In the rows, 128 means zero.
The rows of M fall into 3 groups, which share some directions, and each row is roughly a mix of its group's hidden directions.
M:
[[143 114 117 117 142 126 117 135 193 108 136 130 160 108  99 134 154 106]
 [158 124 147 146 183 126 101 157 146 160 128 102 137 152 120 139 126 120]
 [124 123 127  71 110 118 116 157 140 122 146 139  89 127 146 155 147 159]
 [ 87 134 108 120 133 117 177 118 119 149 103 120 156 103 139 136 133  89]
 [122 128 152 127 136 127 158  93  99 153 151 125  99 136 164 147 119 169]
 [144 101 116 109 116 132 112 103 161 104 133 143 106 109 148 137 170 169]
 [ 89 105 111  85 134 146 154 146 128 125 156 152 118 134 163 142 152 134]
 [104 112 166  99 156 116  98 146 137 149 140 126 121 170 105 155 139 133]
 [ 94 111 170 102 160 120 144  95 132 138 106 154 131 123 125 142 163 120]
 [154 125 125 125 126 147  85  84 142 120 117 104 130 128 137 147 133 182]
 [129 142 113 112 114 142  93 155 136  98  82 134 156 115 100 112 131  95]
 [140 109 141 172 125 144 127 116 132 107 138 109 155 164  88  94 120 109]
 [ 95 127 133  83  98 136 104  92 113 119 110 123 121 134 133 154 135 169]
 [ 99 111 125 119 134 115  88 120 169 114 137 166 145 124  88 132 150 116]
 [140 125 142  89 120  97 102 172 155 137 138 107 103 143 111 157 139 138]
 [ 73 135 134 122  99 134 134 124  92 122 147 134 140 162 100 121  96 118]
 [127 132 117 147 149 143 166  87 119 130 131 166 129  87 169 120 134 132]
 [157 124 129 139 155 120 156 150 121 160  88  82 127 125 156 129 141 108]
 [117 113 123 166 123 145 146 113 116 124 127  89 167 165 104 104 115 104]
 [104 102 141 110 117 102 129 176 135 129 118 118 122 161  97 121 153  92]
 [ 82 119 163  81 121 134 135 148 113 113 137 161 118 154 110 128 138 115]
 [111 147 102 116 106 100 144 109 121 133 109 159 109  72 155 137 136 132]
 [149 114 139 107 137 176 145 133 140  87 163 162 122 127 148 115 142 141]
 [141 105 111 119 116 125 110 151 172 118 135  76 152 152 100 137 143 123]
 [153 111 105 144 151 138 149 126 135 144 160 128 105 120 185 135 140 159]
 [128  99 101 127 127 110 133 126 185 123 182 131 128 122 122 143 152 139]
 [142  96 137 128 124 170 174 134 128  94 160 123 130 155 143 103 142 128]
 [172 111 122 108 125 134 155 141 145 122 131 103 100 115 173 137 158 154]
 [135 137 119 145 128 171 134  81 121 101 161 156 141 114 144 117 108 155]
 [131  94 151 149 145 119 152  83 129 143  89 100 131 136 136 123 166 129]
 [134 110 133 149 153 135 120 131 171 119 153 119 170 146  83 120 131  99]
 [168 131 116 106 115 118  88 166 160 123 145 107 105 131 128 148 130 158]
 [119  93 136 131 133 155 122 119 109 134 140  93 121 188 144 130 136 161]
 [139 138 141 148  95  89 113  91 127 140 100  85 125 128  97 137 118 143]
 [108 113 116 167 142 150 141  95 137 116 130 131 178 135 105 103 127  97]
 [138 129 132  70 120 132 119 119 164 105 113 136 126  94 134 155 159 147]
 [ 92 106 121 137 123 140 170 125 107 115 100 143 145 131 132  95 151  86]
 [126 123 153 170 155 126 131 150  85 151 120 142 111 162 132  98 116 107]
 [119 108 102 112 117 115 140 120 134 125  80 137 115  95 160 127 178 125]
 [124 116 132 154 166 147  87  80 148 126 137 164 145 125 121 128 137 147]
 [169 135 140 166 130 121  75 121 120 128 126 145  94 133 127 114 117 161]
 [178 109 143 130 129 133 166 121 137 128 132  82 109 132 159 133 146 154]
 [114 129  90 126  98 145 139 134 153  97 155 114 173 126  99 120 113 104]
 [112 104  76 135 133 134 106 160 163 114 139 149 149 125 121 114 152 101]
 [122 113  95 117 146 143 106 108 173 111 135 163 147  95 138 137 159 136]
 [146 112  99 128 115 141  71 124 169  97 142 137 133 127 115 128 144 155]
 [102 101 109 121 111 169 132 105 127  83 130 163 142 130 134 102 153 129]
 [ 69 103 133 106 106 106 132 127 122 121 104 152 126 139 106 120 161 103]
 [116 117 110 112 134 172 151  97 153  93 137 144 171 105 133 124 143 120]
 [138 114  95 138 170 158 125 132 151 146 168 111 148 136 160 147 126 147]
 [157 156 147 103 129  96 138 156 157 122 118 147 118  80 111 135 132 103]
 [141 153 127 112  89 160  97 114 110  90 139 139 120 127 124 123  98 166]
 [139 130 153 125 137 156 145  89 151  93 114 135 172 108  99 116 134 107]
 [119 133 120 141  83 118  74 128 104 115 127 133 105 155 105 115 109 153]
 [136 110 122 145 153 154 173 112 148 121 125 100 176 125 127 117 140  96]
 [150 124 142 109 129 122 127 123 175  94 112 155 139  89 104 122 161 109]
 [132 142  98  83 103 152 156 136 125 117 141 104 126 110 168 151 121 152]
 [149 114 139 187 159 152 135 124 114 125 150 151 128 148 134  90 119 119]
 [169 123 142 160 165 146 127  81 138 141 133 110 134 122 150 136 128 161]
 [168 126 150 131 124 142 183 132 117 121 106  77 135 132 139 114 130 113]
 [132 138 107  89 122 157 179 127 128 121 128 100 143 103 168 147 128 132]
 [125 139 159 135 126 109  87 147 107 140 154 149  93 161 106 129 102 147]
 [169 128 117 139 177 119 109 160 153 159 111 115 123 111 153 140 144 123]
 [139 162 135 151 134 132 158 152 107 136 168 131 135 131 120 117  74 105]
 [157 146 138 102 122  97 119 174 140 149 143  96 100 132 126 158 115 142]
 [180 142 132 138 121 131 158 158 124 132 128  68 129 136 135 125 107 121]
 [103 121 140 163 140 148 144 108  78 147 138 119 132 172 138 113 104 132]
 [117 125 122 113  99 107  69 151 128 130 140 124  99 158 109 142 123 159]
 [141 113 143 174 158 168 141  97 123 116 147 134 156 149 124  99 119 122]
 [141 144 113 157 123 103 154 147 108 166 119  73 130 133 136 132 101 113]
 [116 101 118 133 140 167 171 134 111 110 109 132 146 138 155  97 152  98]
 [155 145 157 104 114 113 120 128 137 101 106 172  96  87 123 122 144 133]
 [107 149 121  73  78 117 124 147 121 120 135 106 119 131 117 156 110 143]
 [ 75 146 142  86 113 103 125 136  97 153 103 126 120 135 120 154 119 122]
 [ 66 105 113 135 129 138 148 125 116 130 171 151 143 159 122 119 125 114]
 [158 125 161 148 158 127 111 149 145 141 163 103 134 168  98 132 109 128]
 [171 149 115 185 118 100 132 112 138 134 124 113 133  99 113 112 106 118]
 [171 164 148 119 119 144 150 132  99 126  93  89 128 114 143 128 102 130]
 [131 140 135 154 114 142 141 146 104 120 134  97 154 161  97 103  90  98]
 [106 109 108 133 156 158 155  84 146 121 126 143 169 106 145 127 150 117]
 [117 162 107 151 106  96 109 146 127 134 132 137 142 113  87 120  90  96]
 [119 117  88  99 117 119  80 165 160 115 118 147 122 115 126 135 156 127]
 [140 141 173 124 123 121 150 141  78 146 122 116  87 152 145 127 110 142]
 [150 121 141 139  90  89 153  92 131 133 105  86 108 117 125 133 142 146]
 [154 122 143 116 183 150 144 125 154 133 153 153 125 107 162 143 146 141]
 [112 116 106 125 139 142 120  94 161 104 120 172 154  90 126 122 158 119]
 [162 111 159 161 152 118 108 154 148 118 136 153 114 144 100  98 141 108]
 [ 92  99 153  95 154 125 111 123 132 144 142 153 107 153 137 152 159 151]
 [ 97 139 123 169 130 113 143 102  91 165 115 103 146 143 122 126  98 114]
 [190 130 112 169 133 152 126 106 144 114 135 103 138 115 143 115 119 149]
 [105  94 144 146 148 163 123  80 124 110 131 158 142 151 126 109 150 137]
 [117 121 145 121 110  99 135 132 165 115 148 116 151 136  66 131 129  98]
 [140 119 154 137 150 134 111 125 156 119 194 155 123 148 105 132 119 146]
 [117 122 149  71 135 137 172 167 120 128 129 129 112 132 153 141 147 115]
 [113 125  99 107 148 149 121 130 108 142  97 145 116 110 188 139 149 145]
 [ 92 112 136 130 148 119 162 124 144 141 124 112 171 138  99 129 139  80]
 [ 80 110  97 115 130 113 157 133 154 140 135 115 164 124 116 141 146  91]
 [168 104 162 140 137 123 122 118 161 123 167 105 115 156 110 135 136 158]
 [181 130 175 144 152 160 143 116 131  99 126 143 130 123 124 100 129 125]
 [150 123 132 178 169 129 139 135 148 131 165 161 138 123 119 105 122 102]
 [165 150 155  95 102 134 166 134 141 104 134  89 139 115 111 138 112 124]
 [ 83 118 102 121 107 144 101 136 123  98 109 160 151 135 104 103 138 101]
 [177 115 153 174 154 137 139 100 146 130 156 106 133 141 124 120 122 144]
 [118 138 176 158 127 125 129 113  87 133 130 136 124 163  96 107  96 119]
 [136 109 117 126 122 145 106 140 115 139 146  85 110 176 151 140 124 172]
 [174 138 107 131 110 144 165 135 127 117 106  78 136 106 156 121 126 127]
 [145 135 117 143 115 123  91  73 162 111 124 128 147 100 104 137 128 154]
 [145 130 176 108 106 117 145 142  91 130 107 106  85 152 135 126 129 143]
 [148 117 107  84 117 137 117 155 166 101 150 140 111 109 147 143 155 150]
 [169 120 135 112 133 116  93 161 157 138 126  84 112 146 124 151 139 151]
 [148 144 134 113 106 102 154 190 125 135 148  99 107 137 121 131 108 110]
 [ 87 108 123 141 151 127  85 123 142 141 165 150 143 163 101 135 125 131]
 [ 99 125 124 161 124 124 133 139 118 127 134 125 160 155  86 102 108  81]]
One row of each group comes first, with its name. Which group is each row after those in?
[125 153 147 111 149 102 162 165 116 163 157 137 105 119 142 150 107 116]
(68)
[ 86 114 139 135 129 109 117  87 111 152 156 151 103 147 134 146 128 165]
(101)
[110 126 145 104 104 100  83 150 116 137 133 132  87 160 112 143 127 155]
(108)

[137 117 152 126 134  83 178 120 133 157 125 120  94 110 148 143 153 130]
(68)
[121 123 168 102 115  99 117 148 133 140 148 100 110 169  93 151 122 138]
(68)
[118 139 135 161 129 106 162 124  89 170 132  90 124 149 134 131  97 122]
(101)
[130 118 119 158 125 136  92 116 161  99 142 142 161 136  79 106 126 112]
(108)
[161 106 125 109 150 155 105 174 161 113 157 121 122 152 137 132 146 141]
(68)
[111 105 107 103  86 126 102 134 152  85 134 156 118 126 110 118 158 135]
(68)
[ 99 102 106 104 136 151 118 126 162  97 141 170 150 118 124 124 162 118]
(101)
[182 124 142 114 147 121 152 126 173 124 118 107 129  93 138 142 156 128]
(101)
[162 106 133 169 140 149 118 133 156 103 160 124 146 154 101  98 128 119]
(68)
[115 111 171 128 148 146 139 111  87 142 135 138  99 167 153 127 131 155]
(108)
[ 91 109  89 109 141 167 122 137 122 115 133 168 135 126 165 122 150 128]
(101)
